128 stands for zero in the data rows.
Each row has a hidden score. How much does it go up from the first row of each pair to the second? 20 means little or no change, 40 a big rise and 0 a big fall. The score is a weighted sum of the row's numbers plus the product of two more (or one squared), each taken from its middle value.
(137 80 113 196 163 138 136 139 142 91 123 130 130 179 111 121)
(136 141 110 98 142 157 128 107 141 107 164 101 156 152 130 125) -> 13
(156 118 138 104 122 142 68 112 159 153 207 129 97 152 133 115)
(112 110 121 127 77 132 111 126 166 187 161 144 79 86 130 154) -> 21
(89 150 108 134 149 133 149 76 108 161 121 65 160 159 95 137)
(181 119 128 167 128 110 81 143 170 143 118 147 96 151 144 121) -> 20
(113 197 133 79 177 98 191 159 83 122 99 135 82 123 111 155)
(124 114 116 113 159 129 122 143 105 123 127 136 148 134 112 100) -> 19
(155 152 92 98 134 164 112 152 107 112 111 104 211 142 119 114)
(106 91 116 154 124 129 122 103 146 144 157 117 98 148 109 152) -> 31
(99 165 83 150 148 162 181 64 134 129 120 39 186 193 120 112)
(138 106 123 146 73 189 85 106 187 138 195 96 138 123 147 160) -> 19
(125 160 67 137 70 133 202 157 159 139 101 125 148 88 153 155)
(109 184 92 119 154 115 189 77 126 149 118 79 139 172 114 127) -> 22
(147 139 147 139 157 80 139 160 89 85 47 160 142 122 137 94)
(61 114 140 117 134 122 110 57 113 177 147 93 87 126 94 126) -> 29
(144 159 137 123 135 156 119 150 130 124 135 112 122 122 133 171)
(176 170 140 171 134 131 136 142 122 112 99 101 196 166 157 113) -> 22
(64 99 154 120 80 123 132 133 98 166 135 141 106 57 112 174)
(112 63 64 195 115 142 136 113 184 126 134 117 119 156 114 130) -> 25
(149 166 186 135 182 66 131 137 73 133 89 137 111 144 124 112)
(99 121 90 93 83 167 118 91 176 108 132 101 100 97 141 175) -> 23
(155 147 142 180 175 76 138 153 106 123 74 155 123 155 130 83)
(154 108 108 157 130 142 146 148 169 81 121 138 133 152 154 101) -> 21
(174 162 86 102 137 142 125 164 133 126 113 137 205 142 144 83)
(96 130 83 94 68 184 110 75 202 119 152 87 97 102 151 176) -> 35
(95 116 156 148 92 127 147 137 110 167 134 143 131 79 125 131)
(110 97 133 123 119 158 172 173 103 47 111 164 162 86 149 113) -> 16
(137 142 119 109 126 150 93 114 152 129 159 104 116 144 123 166)
(94 158 137 97 182 104 134 49 130 159 162 81 58 184 90 154) -> 17
(120 143 143 136 120 76 121 56 137 196 132 113 105 148 124 123)
(125 96 155 143 121 142 73 82 170 114 169 114 91 138 143 132) -> 27
(102 128 80 101 66 191 108 81 208 122 143 87 102 94 153 168)
(164 147 90 79 106 136 95 169 147 146 113 163 163 104 145 57) -> 6
(125 113 206 149 128 75 83 95 118 152 160 127 56 133 114 200)
(177 160 135 140 118 77 125 158 121 177 78 148 144 126 143 101) -> 12
(107 164 135 128 196 116 176 143 90 108 107 127 85 146 105 139)
(111 185 84 67 120 180 144 138 146 92 102 96 95 93 142 187) -> 21
(91 154 142 88 174 110 181 160 69 57 64 150 87 100 116 133)
(96 167 156 95 180 113 156 158 52 123 110 115 109 111 92 173) -> 24
(126 117 139 136 142 151 107 119 125 110 147 119 135 145 127 124)
(109 161 118 63 152 95 187 182 79 73 49 171 85 78 134 146) -> 11
(170 160 112 122 115 166 119 147 182 122 170 120 130 147 160 132)
(155 133 176 121 163 90 84 120 91 149 135 138 145 158 120 84) -> 13
(93 124 146 122 66 96 160 153 95 177 109 163 128 41 135 144)
(114 118 116 118 111 138 139 139 109 99 109 120 146 112 129 158) -> 23
(155 117 134 180 154 81 138 159 109 102 55 155 130 141 134 79)
(135 168 139 142 154 133 157 138 86 119 117 86 150 153 114 190) -> 26
(131 157 120 128 145 139 182 125 118 69 106 112 165 153 145 129)
(122 137 159 78 179 110 112 107 107 140 176 143 75 148 108 121) -> 19
(160 86 111 213 161 78 130 158 140 123 62 160 122 164 128 67)
(174 141 142 102 132 162 87 140 156 139 188 129 153 149 141 112) -> 16
(128 75 195 180 78 84 64 43 151 188 182 106 103 140 125 187)
(161 164 73 79 111 146 130 156 133 118 106 135 186 122 150 88) -> 7
(120 137 150 144 114 70 118 51 142 200 134 107 112 147 123 131)
(150 122 95 148 148 155 116 143 160 122 158 107 120 172 111 142) -> 26
(125 109 145 149 97 120 117 103 109 134 126 101 169 127 128 176)
(130 163 66 70 119 157 143 120 183 98 116 110 99 120 156 141) -> 11
(115 124 164 149 179 125 151 102 103 98 147 111 121 170 121 113)
(104 121 98 85 99 112 173 146 109 89 70 159 127 70 138 128) -> 10
(114 143 133 106 152 121 152 140 108 88 116 125 86 122 118 182)
(112 106 164 145 161 115 140 104 102 77 125 133 124 148 132 108) -> 18
(149 138 174 104 161 67 106 154 85 111 89 168 79 121 124 144)
(139 126 148 136 125 170 100 122 147 90 168 110 149 149 145 131) -> 27
(111 113 145 168 101 103 147 132 118 194 143 141 123 117 113 132)
(133 103 88 165 161 134 133 155 168 124 123 134 55 155 120 142) -> 22
(128 117 145 147 162 115 116 104 125 155 157 115 112 166 104 122)
(110 153 137 107 135 152 132 158 96 128 116 123 120 98 107 158) -> 15
(171 126 141 108 117 172 63 116 187 139 217 125 117 151 153 116)
(145 84 175 193 142 93 102 99 123 116 142 121 127 175 122 144) -> 22
(136 126 97 151 141 98 167 161 144 132 87 155 85 120 127 129)
(93 121 117 130 130 170 142 104 143 61 116 114 127 124 151 105) -> 29
(129 65 78 145 109 128 175 200 143 96 101 190 129 102 141 87)
(123 136 128 69 176 116 137 139 95 103 120 127 107 144 89 162) -> 13
(117 167 112 128 149 162 161 134 128 104 136 79 120 151 117 181)
(131 91 144 168 107 159 155 144 114 106 153 129 188 126 139 124) -> 12
(102 87 148 105 114 135 164 177 90 49 94 182 136 72 139 109)
(84 121 137 118 87 132 163 144 113 140 107 153 116 56 137 120) -> 24
(108 161 126 111 130 114 180 122 109 136 118 117 132 116 122 148)
(166 111 140 126 137 109 58 122 134 176 168 135 142 166 113 115) -> 23
(101 188 136 99 198 103 148 77 95 160 137 68 99 182 83 149)
(140 126 113 151 149 161 125 121 165 121 179 109 121 175 131 114) -> 22
(50 139 143 115 147 127 149 64 91 147 110 98 123 121 103 96)
(122 89 170 169 85 103 73 71 149 182 179 117 103 135 132 177) -> 30
(112 155 126 76 141 90 186 174 83 92 58 170 90 82 120 147)
(164 154 145 120 125 116 84 159 115 132 82 144 134 106 152 119) -> 35
(103 132 128 92 137 115 151 140 96 125 114 151 120 104 116 123)
(132 126 159 145 159 130 123 117 103 115 156 109 144 170 114 146) -> 27
(123 150 104 139 105 141 186 151 105 126 112 104 180 113 118 184)
(119 47 103 170 116 150 135 170 153 88 143 142 111 116 123 127) -> 28
(132 90 58 188 107 92 183 181 168 156 90 179 101 111 125 106)
(186 170 153 158 121 116 104 149 115 133 102 106 176 158 144 148) -> 36
(112 88 166 136 100 102 98 78 134 128 154 121 97 120 120 177)
(172 174 132 156 139 121 139 153 94 113 76 97 211 161 130 149) -> 21
(166 137 108 100 146 112 119 172 115 141 115 165 154 131 125 76)
(120 173 115 115 152 156 166 157 96 107 114 99 154 125 111 172) -> 28
(121 131 123 117 95 111 144 149 115 167 125 136 120 86 113 173)
(74 167 96 104 125 153 143 46 159 136 119 74 109 135 129 114) -> 27
(110 159 87 102 131 180 142 94 174 93 138 91 114 137 148 133)
(134 121 154 142 74 115 106 133 132 181 143 131 122 103 137 173) -> 26
(131 112 182 163 129 65 67 11 166 208 182 92 68 182 108 169)
(153 165 131 119 120 138 107 135 143 102 78 137 123 111 169 106) -> 25
(139 122 139 127 113 125 126 112 153 107 125 125 134 129 160 110)
(123 148 113 113 114 176 114 96 164 70 131 92 126 129 154 154) -> 23
(96 113 88 107 162 100 135 76 143 119 110 121 60 156 102 133)
(135 74 181 169 93 121 107 145 101 133 150 137 161 106 132 160) -> 33
(155 140 123 144 78 156 133 155 153 153 162 123 140 110 143 176)
(122 131 143 111 178 123 116 106 127 144 179 108 72 173 97 169) -> 16
(133 134 92 81 137 139 112 129 151 123 127 141 109 125 139 104)
(155 134 119 61 136 93 125 184 97 99 71 191 147 99 144 82) -> 15
(116 71 105 203 167 129 152 123 145 82 118 123 122 175 122 73)
(162 99 174 122 125 91 42 104 128 173 159 146 131 141 134 125) -> 16
(114 155 95 64 113 175 118 106 176 107 130 117 117 114 164 92)
(122 128 154 102 127 118 172 164 98 114 135 167 125 96 130 137) -> 11
(109 130 126 109 159 117 143 149 113 102 114 141 65 122 106 165)
(116 96 132 99 104 151 156 193 78 52 103 170 157 85 127 147) -> 19
(120 103 124 131 89 190 125 163 145 92 153 152 149 78 167 91)
(113 127 103 145 89 148 159 127 151 147 152 103 133 123 119 186) -> 23
(150 115 206 139 127 82 72 71 129 164 178 147 120 157 142 102)
(116 142 100 101 117 143 137 136 138 137 130 135 118 115 131 115) -> 23
(159 85 145 150 75 196 78 157 182 107 211 142 130 117 159 148)
(114 130 183 138 133 93 119 142 55 138 69 150 144 87 127 89) -> 13
(104 104 117 112 110 166 169 167 119 50 113 157 149 86 153 110)
(144 121 187 157 66 41 129 116 124 212 133 160 108 95 138 176) -> 16
(129 121 58 169 156 106 185 186 154 115 77 164 83 135 122 104)
(128 121 191 148 95 68 118 121 96 194 148 138 117 104 119 195) -> 27
(138 57 110 163 98 174 111 169 180 104 172 157 104 116 143 120)
(110 155 135 96 164 135 145 136 114 109 130 124 68 129 115 173) -> 15
(119 140 70 137 139 116 183 175 142 117 77 148 90 111 127 121)
(113 122 162 114 175 134 119 99 121 99 165 109 80 162 122 147) -> 25
(115 147 112 160 95 146 200 134 121 123 116 98 182 126 135 153)
(149 127 114 86 125 148 66 163 102 149 124 145 166 105 121 84) -> 11
(113 155 87 145 150 152 155 50 162 132 150 46 145 196 112 150)
(134 73 163 146 71 151 80 134 161 129 192 155 109 94 150 145) -> 24
(129 111 136 112 132 136 84 87 166 137 168 118 64 145 123 160)
(126 152 99 106 130 185 130 110 178 90 148 97 117 155 150 125) -> 24
(160 126 168 130 117 90 55 124 143 155 115 153 91 115 141 123)
(152 122 138 160 143 167 111 132 150 86 153 105 149 170 139 136) -> 23
(130 157 103 112 107 155 155 105 169 75 118 105 142 129 164 136)
(122 109 173 143 151 104 122 120 90 70 116 132 126 138 119 149) -> 20
(94 151 138 94 167 115 174 151 87 73 75 149 89 91 126 141)
(138 116 154 92 162 102 86 107 126 171 188 141 79 155 109 117) -> 23
(102 110 141 128 78 113 135 111 117 156 115 136 150 75 129 139)
(170 101 150 125 130 110 34 136 143 177 182 139 119 159 115 112) -> 27
(120 101 110 97 70 188 113 128 190 92 168 139 96 80 162 160)
(151 126 148 143 131 170 110 123 144 85 165 102 153 160 141 145) -> 19
(125 147 110 114 75 105 160 155 142 184 120 162 110 71 137 134)
(105 108 181 140 92 95 118 111 118 185 158 146 76 89 114 191) -> 26
(130 70 186 173 73 96 63 55 158 182 185 113 108 132 130 180)
(134 119 104 117 76 153 145 172 153 125 136 166 138 75 156 124) -> 12
(110 143 135 118 154 97 115 70 118 160 130 91 103 157 98 148)
(132 110 89 157 176 129 139 147 143 116 128 114 110 181 94 132) -> 23
(125 124 126 119 150 139 118 109 136 115 141 123 113 145 128 112)
(88 142 72 109 63 196 147 82 186 99 116 82 143 97 162 131) -> 26
(112 109 107 157 144 160 146 108 161 65 115 116 116 155 149 88)
(108 131 134 128 119 112 144 122 144 152 150 137 67 104 123 182) -> 15
(114 195 137 87 176 101 192 160 83 120 92 131 92 118 113 158)
(119 105 114 141 98 184 163 160 125 75 135 136 183 99 152 105) -> 21
(154 90 78 142 156 136 103 166 150 125 102 161 150 151 126 32)
(139 156 143 116 139 143 152 125 135 87 128 126 127 142 154 126) -> 22
(100 126 135 106 127 118 140 132 96 138 119 140 116 103 113 127)
(128 59 126 187 128 135 155 165 132 100 123 169 127 121 127 89) -> 20
(98 174 119 124 168 135 153 58 138 148 144 70 112 170 122 114)
(126 134 120 120 134 153 123 113 142 79 127 105 126 138 132 145) -> 9
(119 103 129 120 120 168 86 98 178 98 162 119 88 134 143 126)
(112 143 145 142 159 118 144 141 95 155 132 125 114 134 115 129) -> 26
(124 115 118 165 92 163 123 107 159 150 158 97 159 123 139 122)
(99 163 97 160 156 147 168 54 135 134 126 52 172 190 119 111) -> 23
(119 121 170 108 143 142 154 170 66 102 145 143 141 107 110 159)
(131 92 93 151 171 117 138 134 151 104 121 158 106 168 122 43) -> 25
(137 147 107 143 164 153 145 129 122 122 144 77 170 185 100 164)
(162 157 91 75 116 160 83 138 147 120 117 115 158 128 142 122) -> 18
(111 153 111 158 98 165 197 133 126 128 125 96 183 114 139 148)
(107 140 105 111 91 144 151 124 137 141 119 129 142 84 139 126) -> 14
(112 148 75 77 123 182 107 89 207 104 161 92 66 132 141 172)
(79 130 127 129 146 111 135 85 95 157 116 87 129 136 90 129) -> 17
(97 81 155 146 79 126 88 82 136 165 155 116 112 103 119 159)
(154 139 113 129 140 109 128 134 144 168 153 135 118 152 117 127) -> 13
(106 168 155 106 177 129 152 155 60 130 109 118 102 122 97 179)
(151 166 140 91 182 128 133 142 88 117 117 128 162 156 116 82) -> 9
(115 92 105 98 70 196 103 137 191 99 165 144 99 76 162 148)
(125 128 117 133 137 139 95 66 184 156 184 77 86 172 126 146) -> 21
(141 147 104 65 101 145 106 134 165 148 139 166 124 91 163 63)
(105 135 172 128 146 109 141 128 82 116 99 134 103 110 129 144) -> 29
(177 141 143 165 140 98 99 131 132 150 123 115 144 161 123 144)
(64 131 131 121 153 121 148 64 95 137 110 96 123 120 107 94) -> 23
(153 134 105 87 130 161 80 148 140 132 121 154 159 130 150 41)
(141 126 128 73 163 100 115 166 79 89 83 176 150 111 120 66) -> 8
(114 138 112 140 153 111 113 73 132 200 146 78 124 178 87 134)
(112 116 145 164 107 98 151 132 122 196 147 142 122 108 104 136) -> 14
(116 111 69 145 165 112 139 97 146 144 110 97 111 174 99 111)
(157 142 131 143 70 167 120 163 154 157 173 121 149 106 154 175) -> 31
(141 143 148 85 104 95 104 102 140 147 137 161 115 111 151 102)
(133 148 104 125 167 156 158 134 106 86 127 84 177 177 102 166) -> 28
(165 110 156 142 147 101 71 129 111 170 148 151 164 162 115 74)
(167 126 176 118 105 75 91 104 141 175 164 161 121 136 148 106) -> 16
(130 86 117 158 99 188 135 170 156 91 153 154 150 97 158 92)
(157 101 117 143 153 115 92 146 123 154 131 154 162 152 117 53) -> 16
(166 166 195 132 166 58 105 144 63 149 98 138 115 151 112 156)
(87 127 146 86 150 128 133 141 92 123 117 141 66 96 101 166) -> 17
(104 117 130 77 118 150 98 103 129 130 160 133 115 116 127 113)
(77 97 117 106 78 167 108 93 144 138 151 114 118 78 126 151) -> 22
(87 129 106 117 140 123 110 48 159 174 158 97 79 149 107 141)
(120 117 122 78 117 148 65 102 177 151 174 151 83 121 147 92) -> 19
(136 64 66 183 173 125 126 135 188 119 144 134 64 192 83 117)
(141 117 185 157 123 121 90 88 129 114 155 106 140 159 134 163) -> 28
(147 171 186 124 178 70 115 154 50 140 85 136 128 132 108 148)
(162 116 118 131 63 184 130 187 169 108 165 162 160 80 176 117) -> 22
(111 128 164 102 137 141 107 110 108 137 152 144 142 112 140 73)
(173 119 171 116 114 66 74 137 106 176 123 169 159 122 130 93) -> 15
(182 171 160 135 138 118 86 156 115 138 111 121 146 138 147 144)
(147 158 182 119 182 70 108 134 88 146 111 146 79 151 116 151) -> 12
(95 126 158 100 142 138 127 113 78 124 132 134 150 111 124 76)
(102 149 60 83 55 169 157 107 185 121 108 106 139 67 167 143) -> 25
(139 145 165 107 154 71 133 164 72 73 44 183 121 106 144 102)
(146 116 135 144 120 183 93 100 177 90 188 105 119 159 149 144) -> 30
(135 137 118 76 128 157 83 132 142 141 147 144 131 115 135 83)
(106 163 125 99 156 104 183 168 86 116 85 155 96 95 104 140) -> 17
(130 122 149 125 138 125 87 116 118 153 154 118 119 143 98 153)
(135 79 215 170 122 85 62 60 142 126 174 126 84 163 136 170) -> 32
(125 101 180 159 102 92 93 83 108 170 145 109 144 132 117 184)
(89 119 146 125 152 152 135 115 97 118 143 121 129 121 109 115) -> 11
(127 163 134 98 151 144 130 159 98 126 117 118 105 104 113 157)
(136 106 200 169 138 80 93 66 116 158 166 120 107 167 118 139) -> 20
(148 126 118 156 83 185 97 122 160 132 173 89 179 132 144 160)
(133 137 87 123 73 183 187 167 147 81 122 133 197 101 157 138) -> 13
(129 87 81 190 180 130 146 135 160 109 119 127 105 176 108 86)
(116 117 124 143 130 178 117 96 162 80 161 94 128 156 141 138) -> 25
(103 102 106 140 91 124 149 128 122 159 110 134 153 86 119 123)
(169 143 181 172 130 70 97 133 94 155 90 124 163 149 128 146) -> 28
(151 136 144 83 137 146 95 144 124 120 163 146 141 133 139 113)
(117 82 90 182 119 106 156 148 175 150 131 149 74 128 114 144) -> 25
(182 177 122 147 131 126 128 149 114 118 77 93 195 151 134 151)
(148 161 68 68 121 179 109 127 166 96 113 116 157 115 158 82) -> 14
(132 103 151 123 115 166 119 153 134 104 186 143 109 107 131 157)
(155 163 130 77 171 126 102 155 88 129 126 130 156 151 105 114) -> 14
(110 113 149 114 148 115 110 112 107 161 158 150 134 133 113 68)
(126 86 119 154 168 121 146 145 117 61 98 139 125 155 117 124) -> 25
(95 121 138 100 147 143 119 129 86 129 130 113 133 112 92 152)
(98 104 124 110 109 133 137 132 93 104 102 128 153 92 116 154) -> 27
(182 131 121 116 137 140 67 163 119 163 148 137 184 151 117 96)
(148 127 155 118 124 91 80 142 126 114 92 168 91 106 142 128) -> 25
(105 152 113 108 133 165 135 138 137 119 115 130 100 96 142 109)
(171 174 178 135 153 92 114 148 75 136 97 124 147 150 121 149) -> 14
(113 133 181 138 135 95 124 139 58 129 70 149 147 94 132 94)
(132 162 115 95 128 157 116 158 132 127 124 140 109 104 127 153) -> 18
(173 162 84 106 140 169 106 155 125 117 123 116 216 160 132 119)
(142 159 113 143 133 152 107 85 169 159 175 77 143 179 129 140) -> 31
(121 185 162 107 174 119 147 150 79 130 122 117 100 133 100 181)
(138 81 196 177 92 123 106 124 121 123 168 150 144 114 152 134) -> 23
(84 70 119 155 96 145 111 104 142 142 142 123 116 102 113 143)
(140 97 190 111 124 97 51 77 137 180 193 148 86 133 128 127) -> 17
(79 140 120 98 173 99 167 79 100 100 84 120 93 138 109 100)
(110 109 146 120 153 133 145 115 109 48 103 136 119 129 143 99) -> 24
(154 140 131 111 127 173 117 119 150 111 173 114 169 153 156 79)
(175 124 105 170 145 58 137 182 128 135 47 176 118 133 139 81) -> 12
(101 190 92 86 122 176 156 119 165 87 100 105 93 101 158 147)
(145 148 104 141 161 146 147 129 114 128 148 77 166 183 94 162) -> 15
(83 79 160 134 98 173 148 162 85 98 133 159 162 56 135 102)
(82 146 154 110 167 132 165 146 63 107 96 131 106 104 103 132) -> 33
(90 135 126 146 160 103 141 59 121 180 135 92 115 159 98 98)
(140 107 142 145 95 193 128 164 149 89 179 145 166 103 167 110) -> 12
(179 165 169 122 150 95 100 160 93 129 99 133 141 138 134 145)
(73 109 163 129 149 157 144 104 86 77 115 118 142 106 123 103) -> 8
(139 117 176 167 81 81 123 116 110 193 146 123 139 115 118 199)
(100 112 148 101 111 128 170 175 77 107 112 175 155 58 127 125) -> 6
(190 111 171 136 113 48 64 122 122 185 130 168 145 142 137 103)
(136 147 109 146 124 167 97 60 195 161 192 66 113 187 133 145) -> 39
(118 114 136 147 140 98 83 38 164 211 185 91 75 179 95 142)
(119 163 99 121 139 172 153 130 142 107 130 84 123 144 122 176) -> 21
(123 143 101 147 90 165 167 129 152 138 154 91 155 125 129 185)
(160 106 99 141 174 116 117 156 118 128 113 149 154 168 113 52) -> 12
(163 144 129 131 148 164 102 138 147 122 176 98 125 170 124 159)
(137 129 132 163 140 160 139 92 147 70 158 74 157 187 132 159) -> 20
(92 124 106 93 131 159 103 104 158 123 157 106 67 123 124 161)
(122 104 112 141 163 133 135 132 128 67 108 123 122 158 118 126) -> 15
(130 151 142 140 169 157 158 117 99 63 133 80 173 179 121 151)
(109 60 114 162 114 149 147 188 107 100 121 161 152 93 110 119) -> 14
(110 150 84 159 146 149 151 44 166 142 143 18 149 205 109 152)
(124 135 127 103 178 118 142 139 84 100 121 120 122 153 94 161) -> 7
(118 96 132 161 105 163 153 153 123 108 151 128 173 116 132 115)
(171 119 111 123 150 119 92 163 107 156 133 127 189 168 101 100) -> 18
(124 202 77 94 123 162 193 151 144 98 89 103 134 116 146 156)
(134 131 131 161 81 153 143 148 160 144 154 133 143 107 156 135) -> 28
(139 85 194 158 121 108 63 64 155 124 181 122 85 154 140 153)
(100 96 146 140 138 150 163 161 97 87 137 154 132 102 135 105) -> 14
(129 115 127 141 71 110 129 99 150 165 133 122 155 115 136 148)
(154 158 90 132 152 173 147 138 115 93 117 92 242 174 134 82) -> 17
(124 71 104 188 154 139 119 111 173 88 142 134 79 172 123 111)
(154 173 94 100 130 149 169 128 136 112 128 111 192 157 145 97) -> 9
(158 127 133 113 132 163 88 152 120 123 139 146 177 131 139 62)
(116 115 160 90 140 110 96 129 75 142 128 152 131 114 110 105) -> 19
(115 140 145 130 184 114 143 112 110 116 143 113 97 173 105 124)
(116 115 122 123 122 184 104 94 181 88 158 110 99 139 144 132) -> 22
(175 129 148 133 141 102 79 135 103 148 132 128 182 166 111 117)
(131 148 116 80 125 167 120 112 159 103 155 125 141 131 160 93) -> 22
(127 133 152 155 126 50 119 50 146 200 131 116 101 164 128 128)
(125 144 115 176 150 187 186 99 126 47 130 70 206 188 141 115) -> 28
(111 93 71 185 117 160 162 121 164 106 116 106 165 149 132 101)
(114 174 123 112 173 126 136 75 126 161 148 71 118 179 102 152) -> 19
(119 138 79 127 78 159 153 122 159 129 115 111 174 111 148 125)
(122 160 118 86 137 115 169 171 119 112 78 142 96 88 128 141) -> 16
(162 170 138 129 157 65 144 159 107 133 67 155 118 133 131 110)
(95 154 106 80 119 167 122 125 159 113 127 114 62 91 137 173) -> 35
(115 147 89 121 130 104 139 75 161 193 134 100 116 157 122 103)
(119 125 93 132 78 147 155 129 178 143 144 116 102 111 134 176) -> 24
(125 79 117 127 77 173 103 142 178 102 172 149 101 86 154 140)
(167 144 163 161 136 82 93 131 116 171 102 146 131 135 132 93) -> 19
(94 161 129 100 133 130 180 164 77 129 84 141 130 70 120 142)
(190 114 145 132 116 153 32 140 170 145 191 136 142 149 146 113) -> 26
(112 155 74 114 112 128 126 86 181 179 119 110 103 129 142 89)
(115 112 135 50 151 111 103 121 124 96 145 165 70 110 121 116) -> 4
(165 122 90 107 138 144 74 163 134 145 118 147 162 128 125 73)
(98 97 119 105 119 122 130 115 128 101 120 136 98 102 115 161) -> 22
(158 152 159 135 155 95 116 140 106 117 104 126 129 149 134 150)
(152 137 127 100 119 133 80 107 146 129 126 133 143 130 156 88) -> 17
(131 186 91 95 116 146 167 159 158 120 105 120 112 108 143 156)
(105 178 162 95 188 116 160 154 53 122 112 114 99 124 91 177) -> 18
(157 87 146 147 82 198 93 158 185 111 213 140 131 115 161 150)
(137 136 107 65 123 160 73 129 146 126 138 131 119 109 131 116) -> 9
(114 110 147 115 96 126 160 177 92 126 129 174 143 65 130 123)
(131 78 75 193 187 120 160 144 159 106 114 131 98 182 103 81) -> 26
(163 168 137 181 136 126 152 133 111 112 88 91 203 168 151 112)
(113 117 106 124 141 109 150 140 118 134 110 145 111 125 110 114) -> 9
(148 138 173 147 122 114 106 138 102 129 93 137 151 109 147 102)
(111 99 104 132 99 113 143 144 156 134 137 158 65 87 123 166) -> 15
(123 116 134 87 125 146 73 103 156 143 175 138 99 120 135 100)
(122 156 153 101 173 103 172 126 100 83 119 132 110 146 128 133) -> 15
(119 119 107 136 82 168 110 113 147 146 129 97 169 111 137 148)
(105 186 59 85 101 147 151 68 200 145 117 76 106 131 160 123) -> 15
(98 117 119 119 109 153 102 96 152 123 156 111 101 112 123 150)
(129 159 120 144 138 177 176 142 126 94 127 87 162 150 146 143) -> 26
(163 148 174 131 158 81 87 131 110 152 117 138 89 136 128 139)
(129 121 103 136 86 126 136 124 148 176 142 123 155 115 130 131) -> 18
(116 151 95 99 70 166 145 134 159 139 124 114 124 68 147 185)
(89 121 130 105 72 146 115 122 151 159 129 132 85 64 135 178) -> 24
(97 150 128 94 92 99 189 156 101 149 95 164 110 50 135 154)
(179 124 137 189 149 78 102 159 134 141 79 139 149 157 122 122) -> 30
(123 84 187 156 105 125 120 127 115 121 158 155 136 100 146 126)
(161 133 126 71 151 122 95 176 87 95 96 161 158 118 121 104) -> 11
(150 134 105 50 139 94 130 185 90 94 61 201 141 94 138 77)
(129 152 108 64 118 153 95 115 146 128 146 124 127 116 134 121) -> 30
(146 152 121 88 111 128 116 122 151 144 138 145 144 123 168 79)
(146 106 222 183 128 79 74 76 104 131 164 120 133 163 127 170) -> 26
